One turn moves each row of this set onto another row. After a few examples, where does it send each row asked below?
J27: [ 0.39 -1.03 -0.07  1.68 -2.04  2.83  2.49 -0.45 -1.59 -2.12 -0.38 -1.74
  1.82 -0.80  1.00  0.86 -1.09 -0.18 -1.30  0.19  0.87 -0.67 -1.67  0.53
  0.25  3.89  1.67]
J899: [ 1.17 -1.09  1.40  0.78  0.50 -2.01  0.91 -1.94 -0.24  0.15  1.67  1.40
  3.17 -0.34  1.44  2.20  0.05  2.86  1.15 -0.91  0.05  1.88  0.59  3.62
 -0.88  0.71  1.97]
J485: [ 0.29  0.46  1.01 -0.27 -0.79 -1.56  1.75 -2.03  0.45  0.36  0.67  1.95
  2.83 -0.84  3.32 -0.61 -0.43  3.59 -0.01 -0.69  0.98  1.52  1.15  3.56
  1.52 -0.02  2.64]
J150: [ 0.53 -1.77 -0.48  1.31 -2.30  2.49  1.48  0.40 -1.64 -1.97  0.31 -1.79
  1.07 -1.23  1.69  0.24 -0.87  0.33 -0.66  0.40  0.63 -0.79 -1.27  0.40
  0.28  4.06  1.70]
J925: [ 1.46  1.17 -1.39  0.98 -1.41  1.11  2.24 -1.68 -0.29 -0.06  0.32 -1.93
  1.33 -1.22  2.76  0.52 -3.34 -0.26 -1.94 -1.57  1.38  0.43  0.99  0.43
  0.34  3.78  2.46]
J292: [-0.34 -3.63 -0.28  1.41 -2.02  0.08  2.18 -0.21  1.44 -1.52  0.95  0.91
  1.44  0.59 -0.07 -0.29 -0.18  1.11 -0.59  2.73  1.38  0.22 -1.84  2.31
  0.62  0.41  3.08]
J956: [ 0.21  2.09  0.31  0.22 -2.05  0.98  1.98 -1.61 -0.26  0.71  0.41 -0.66
  3.64 -1.00  3.11  1.79 -1.32  1.88 -0.78 -1.59  1.60 -1.82 -2.12  1.36
  0.61  2.24  2.02]
J112: [-0.12 -0.25  0.87 -0.96 -0.33 -0.47  1.08 -2.44  0.46  0.43  2.03  1.02
  2.45  1.02  3.33  0.98 -1.18  3.80  1.38 -1.41  0.80  1.82  1.19  2.30
 -0.78  0.07  1.59]
J741: [-0.37  0.20  0.88  0.70 -0.48 -1.40  1.62 -1.50  0.74 -0.02  1.72  1.82
  3.88  0.28  3.13  0.40  0.18  2.83  2.66 -1.75  1.39  1.75 -0.16  3.09
 -0.05  1.19  1.76]
J284: [-1.09 -3.40  0.45 -0.08 -1.83  0.91  0.67 -0.58  1.65 -1.12  0.39  0.16
  1.63  2.29  0.75 -1.20 -0.48  1.91 -0.88  1.45  1.57  0.24 -1.37  1.72
 -0.22 -0.28  2.01]
J712: [ 0.72 -0.72 -1.79  1.94 -1.59 -1.47  3.16 -1.43  1.59 -1.82  0.13  0.20
  3.03 -0.33  1.87 -0.26 -1.60 -0.19 -0.59  0.38 -1.22  3.48  2.44  0.72
 -1.37  1.85  3.50]
J386: [ 0.11 -1.16 -0.24  1.24 -2.81  2.45  2.42 -0.88 -1.28 -2.22  0.27 -1.66
  1.75 -0.84  2.15  0.63 -0.50  0.00 -1.63  0.80  0.87 -0.63 -1.78  0.11
  0.66  4.08  1.30]
J931: [ 1.12  0.16  0.82 -0.38 -0.62 -1.83  1.12 -2.77  0.30  0.10  2.80  1.52
  2.52  0.26  2.08 -0.05  0.46  3.50  0.14 -0.49  1.23  0.79 -0.24  4.41
 -0.36  1.07  0.85]
J400: [ 0.32 -3.70  0.66  1.99 -2.23 -0.32  1.32 -0.49  0.82 -1.13  0.82  0.19
  0.34  0.58  0.24 -1.49  0.58  1.33 -0.27  1.90  2.48  0.70 -0.83  1.45
  0.23  0.51  1.70]
J832: [ 1.58 -0.44 -0.74  0.55 -0.31 -1.34  2.84 -2.69  1.01 -1.91  1.38 -0.31
  3.47 -0.73  1.51 -1.09 -1.30 -0.91 -0.59 -0.62 -0.57  3.62  2.57  1.85
 -1.42  1.74  1.22]
J147: [-0.07  1.64  0.10  0.45 -2.29  1.54  1.92 -1.26 -1.42  0.27  0.53 -0.88
  3.30 -0.31  2.57  1.60 -1.14  2.21 -0.75 -0.93  1.22 -1.07 -2.75  2.36
  0.09  3.78  2.09]
J502: [ 0.87  1.36 -1.21  0.59 -2.11  1.53  2.43 -2.05 -0.82 -0.90  1.43 -1.92
  1.88 -0.98  3.30  1.33 -2.19 -0.02 -2.00 -0.80  0.38  1.16  0.49  0.80
  0.21  4.79  2.70]
J55: [ 0.98 -1.88 -0.91  1.56 -0.67 -2.19  2.22 -1.34  0.71 -0.20 -0.41 -0.60
  3.61 -0.40  0.78 -0.99 -1.04 -0.50 -1.27 -0.31 -1.44  3.58  1.29  2.29
 -2.11  1.08  3.02]
J867: [ 0.16 -3.42  0.48  1.44 -1.01 -1.48  0.00 -0.52  1.16 -0.94  0.46  0.84
  1.99  1.51 -0.70 -0.07 -0.95  0.91 -0.86  2.17  1.44  1.06 -1.37  3.35
 -0.63  1.32  1.89]
J343: [ 1.36  1.73 -0.82  0.34 -1.65  1.40  1.80 -1.33 -0.73 -0.04  1.25 -1.99
  2.18 -1.16  2.36  1.20 -2.86  0.13 -1.73 -0.39  0.95  1.41  0.66  0.26
  0.03  4.23  3.89]
J481: [ 0.25 -1.20 -0.32  1.79 -2.06  2.21  1.68 -0.13 -0.31 -2.32 -0.49 -1.21
  1.64 -0.80  1.84  0.62 -1.31 -0.14 -0.83 -0.45  1.18 -2.14 -1.46  0.27
  0.64  3.18  0.71]
J450: [-0.03  0.13  1.74  0.40 -0.28 -1.97  0.92 -1.94  0.78  0.12  0.56  1.83
  2.62  0.82  1.91  1.69 -1.22  3.34  0.43 -1.20  0.54  1.07  0.91  4.42
  0.01  0.47  1.71]
J533: [ 0.73 -0.47 -0.89  1.45 -2.19 -1.38  2.32 -1.57  2.78 -0.90  1.47 -1.32
  2.63 -0.01  1.64 -0.23 -1.35 -0.89 -1.04 -0.62 -0.37  3.53  2.21  1.24
 -1.52  0.93  3.91]
J573: [ 0.30 -1.21 -1.02  0.77 -1.42 -1.20  1.79 -1.07  2.15 -2.24  0.64  0.31
  1.76 -0.53  2.89 -1.55 -2.75 -1.12 -0.64 -0.17 -1.02  2.99  2.66  2.52
  0.09  1.36  2.40]
J427: [ 0.15 -1.73 -0.83  0.32 -1.16  0.19  2.37 -1.66  1.56 -1.48 -0.06 -1.07
  2.79  0.64  2.05 -1.13 -1.62 -0.20 -0.95 -0.77 -1.04  3.43  2.69  0.10
 -1.77  0.31  2.64]
J88: [-0.28  1.72  0.49 -0.12 -2.45  0.96  1.48 -0.74 -1.20  0.15  0.48 -0.54
  4.22 -0.84  3.07  1.54 -0.88  2.04  0.20 -0.34  1.03 -0.90 -2.66  1.09
  0.00  3.40  2.03]
J389: [-0.41 -2.94  1.58  0.62 -2.97 -0.44  1.18 -0.64  2.09 -2.42  0.22  0.46
  2.03 -0.31  0.99 -0.04 -0.08  1.05 -0.70  2.36  0.79 -0.05 -0.33  2.34
  1.25 -0.74  1.33]
J426: [-0.21  1.50  0.13  0.00 -2.21  1.65  2.21 -1.74 -1.21 -0.17  0.94 -0.59
  3.64 -0.49  3.39  1.54 -0.59  2.04 -0.85 -0.53  1.61 -0.44 -2.37  1.72
  1.19  4.03  2.06]
J640: [ 0.73 -1.15  0.11  1.39 -0.48 -1.74  2.69 -1.90  0.93 -1.16 -0.36 -0.03
  1.72 -0.35  1.40 -0.29 -1.99 -0.74 -1.59 -1.08 -1.80  2.91  2.61  1.90
 -1.22  0.03  2.74]
J583: [ 1.20  1.85 -0.90  1.05 -1.81  1.16  2.32 -2.10 -1.41 -0.47  0.86 -1.71
  1.71 -0.82  2.42  1.69 -2.97 -0.07 -1.58 -0.82  0.54  1.06  0.26  0.63
 -0.58  4.42  2.48]
J195: [ 0.26 -0.34 -0.15  0.47 -1.22 -1.58  2.25 -1.88  0.17  0.80  1.84  1.42
  2.85 -0.39  2.92  1.46 -0.55  4.33  2.01 -0.36  0.88  1.61  0.52  3.80
  0.18  1.34  2.00]
J81: [ 0.52 -3.07  0.30  0.84 -1.72  0.18  1.54 -0.85  2.15 -2.46  0.73 -0.44
  2.90  0.80 -0.78 -1.50  0.79  0.40 -1.81  1.69  1.21  0.34 -0.97  3.18
 -0.04  1.02  1.50]
J808: [-0.74 -3.70  1.02  1.03 -1.52 -0.79  1.57 -0.46  1.13 -1.01 -1.05  0.48
  1.76  1.06 -0.24 -1.04 -1.28  0.58 -0.95  1.49  0.92  0.48 -1.15  3.37
  0.33 -0.08  1.22]

J400 turns into J741
J81 turns into J931
And these:
J808 turns into J450
J712 turns into J292
J284 turns into J112
J956 turns into J925
J485 turns into J573
J426 turns into J502
J147 turns into J583
J55 turns into J867
J88 turns into J343

One turn moves each row of this set onto another row. After a few examples, where does it send each row asked below?
J728: [-1.67  0.61 -2.09 -1.09  4.28 -0.15 -1.46 -1.34 -1.79 -0.62 -0.58  0.20
  1.74  1.99  1.47  1.74  0.65]
J996: [-1.03  0.86 -2.16 -1.11  0.91  1.55 -2.98  0.43 -1.43 -1.63 -0.19  1.22
  1.19  2.90  0.90  0.31 -1.03]
J252: [-0.06 -1.65 -0.55  1.12  2.84  0.51  0.79 -0.12 -1.70  0.44 -0.31 -0.04
  0.44  3.21 -1.26 -0.81 -1.50]
J703: [ 0.30  2.12 -2.65 -1.33  2.16  0.11 -1.56 -1.44 -1.75 -1.34  0.22  0.10
 -0.21  3.39 -0.43 -1.08  0.98]
J318: [-0.14  1.61  1.46 -0.71  2.67 -1.89 -0.94  0.69 -0.52  1.66 -1.30  1.94
 -0.32  0.18 -1.53  1.20 -1.03]
J606: [-0.87 -0.16  0.16 -2.24  2.57 -0.44 -1.96  0.95 -0.40  1.80  1.16 -1.20
  0.78 -0.10  0.88  0.26  1.54]
J727: [-1.24  1.84 -1.75  1.49  1.73 -1.65  1.03  0.44 -0.65 -1.34 -2.11  1.33
  0.29  3.07  0.23 -1.48 -0.54]
J938: [-0.36  1.55  0.07 -1.26  0.68  0.10 -2.90  0.50 -1.21  1.73  1.24 -0.20
  0.24  0.51  0.67  0.56  2.01]
J685: [-1.44  0.37  0.24  0.46  1.00 -0.45 -2.62 -0.32 -2.36  2.56  1.60 -0.22
  0.57 -0.26  0.14  0.68  0.73]
J813: [-1.43  0.30 -2.35  1.48  0.90 -1.64 -1.49 -1.29 -1.55  1.06  1.64  1.67
 -0.48  2.18 -0.75 -2.67 -1.00]
J730: [-0.99  1.08  1.51 -0.80  2.95 -2.62 -1.58 -0.88 -0.54  1.15 -0.43  2.68
 -0.44  0.33 -0.13  1.02 -0.76]
J15: [-2.43 -0.58 -3.49  1.20  0.78 -0.68 -2.05  0.70 -0.38  0.94  0.74  1.86
  1.36  0.63  0.50 -0.36 -1.90]
J93: [-1.41  1.24 -1.43 -0.84  1.43 -0.62 -1.50  3.79  0.17  2.13 -0.43  0.66
  0.93  1.54 -1.37 -1.87 -1.38]
J698: [-0.25  2.90 -1.36 -1.88  0.26  0.34 -0.48  0.15 -2.42  0.38 -1.28 -0.17
  0.36  0.25 -1.35 -2.00  1.20]
J463: [-1.98  2.05 -2.51  1.46  2.60 -2.28  0.93  0.17 -1.65 -1.09 -1.96  0.37
  0.64  1.94 -0.76 -1.65 -1.08]
J216: [-2.14  1.76 -1.38  0.04  2.92 -1.88  0.24  0.41 -1.85 -1.97 -1.74  0.07
  0.50  2.87 -0.60 -2.59 -1.61]
J549: [-0.86 -0.55 -1.87 -0.06  1.97  1.84 -1.19  1.66 -1.69 -0.43 -1.19 -0.07
  1.96  2.02 -0.63  0.98 -2.23]
J575: [-0.80  1.91  0.53 -1.78  3.97 -2.58 -1.37 -0.36 -0.94  0.98 -1.05  1.13
 -0.05 -0.49 -1.22  1.21 -0.60]
J68: [-1.10 -0.58  1.40 -0.82  1.98  0.25 -1.90  1.33 -1.97  2.40  1.00 -1.25
  0.81  0.19 -0.50  0.11 -0.08]
J39: [-2.15 -0.87 -0.96  0.66  3.85 -0.01 -1.10 -1.43 -2.39  0.13 -0.28  0.81
  1.73  2.11  1.27  1.68 -0.71]
J121: [-0.68  2.41  1.47 -2.19  2.72 -2.25 -2.42 -0.03 -0.96  0.59 -0.59  1.97
 -0.64  0.58 -1.04  0.16 -0.84]
J342: [-2.30  0.08 -4.21 -1.71  2.52 -0.76 -2.20  1.51  0.08 -0.05  0.31  0.04
  1.73  0.27  0.14 -0.84 -1.29]
J76: [-0.88 -0.90  1.44 -0.72  0.26  0.46  0.49  0.68 -1.35  1.05 -0.74  1.10
  0.19  1.41 -0.16 -2.86 -0.60]
J499: [-0.70 -0.52 -1.57 -0.95  2.38 -0.61  1.80 -0.68 -0.39  1.05 -1.31  0.06
  1.02 -0.54  0.70 -0.62  1.67]
J522: [-2.17  1.15 -1.54  0.22  2.62 -2.46  0.44  0.17 -0.39 -1.76 -1.32  1.24
  0.25  2.99  0.82 -2.61 -0.90]
J589: [-1.76  2.43 -1.63 -0.37  0.22 -0.84 -2.91  2.50 -0.70  1.74  0.37  1.67
  0.41  1.90 -0.94 -2.11 -1.10]
J36: [-0.20  0.12 -3.47 -1.29  3.49 -1.37  0.38  1.14  0.63  0.78  0.04 -0.87
  0.41  1.43 -1.31 -2.06  0.14]
J936: [-2.54  0.15 -0.77 -0.84  1.53 -1.12 -0.93 -2.71 -3.25  0.27  0.46  0.71
  0.45 -0.19  0.54 -2.35  0.11]

J728 turns into J589
J813 turns into J252
J727 turns into J463
And these:
J936 turns into J76
J685 turns into J68
J996 turns into J15
J318 turns into J575

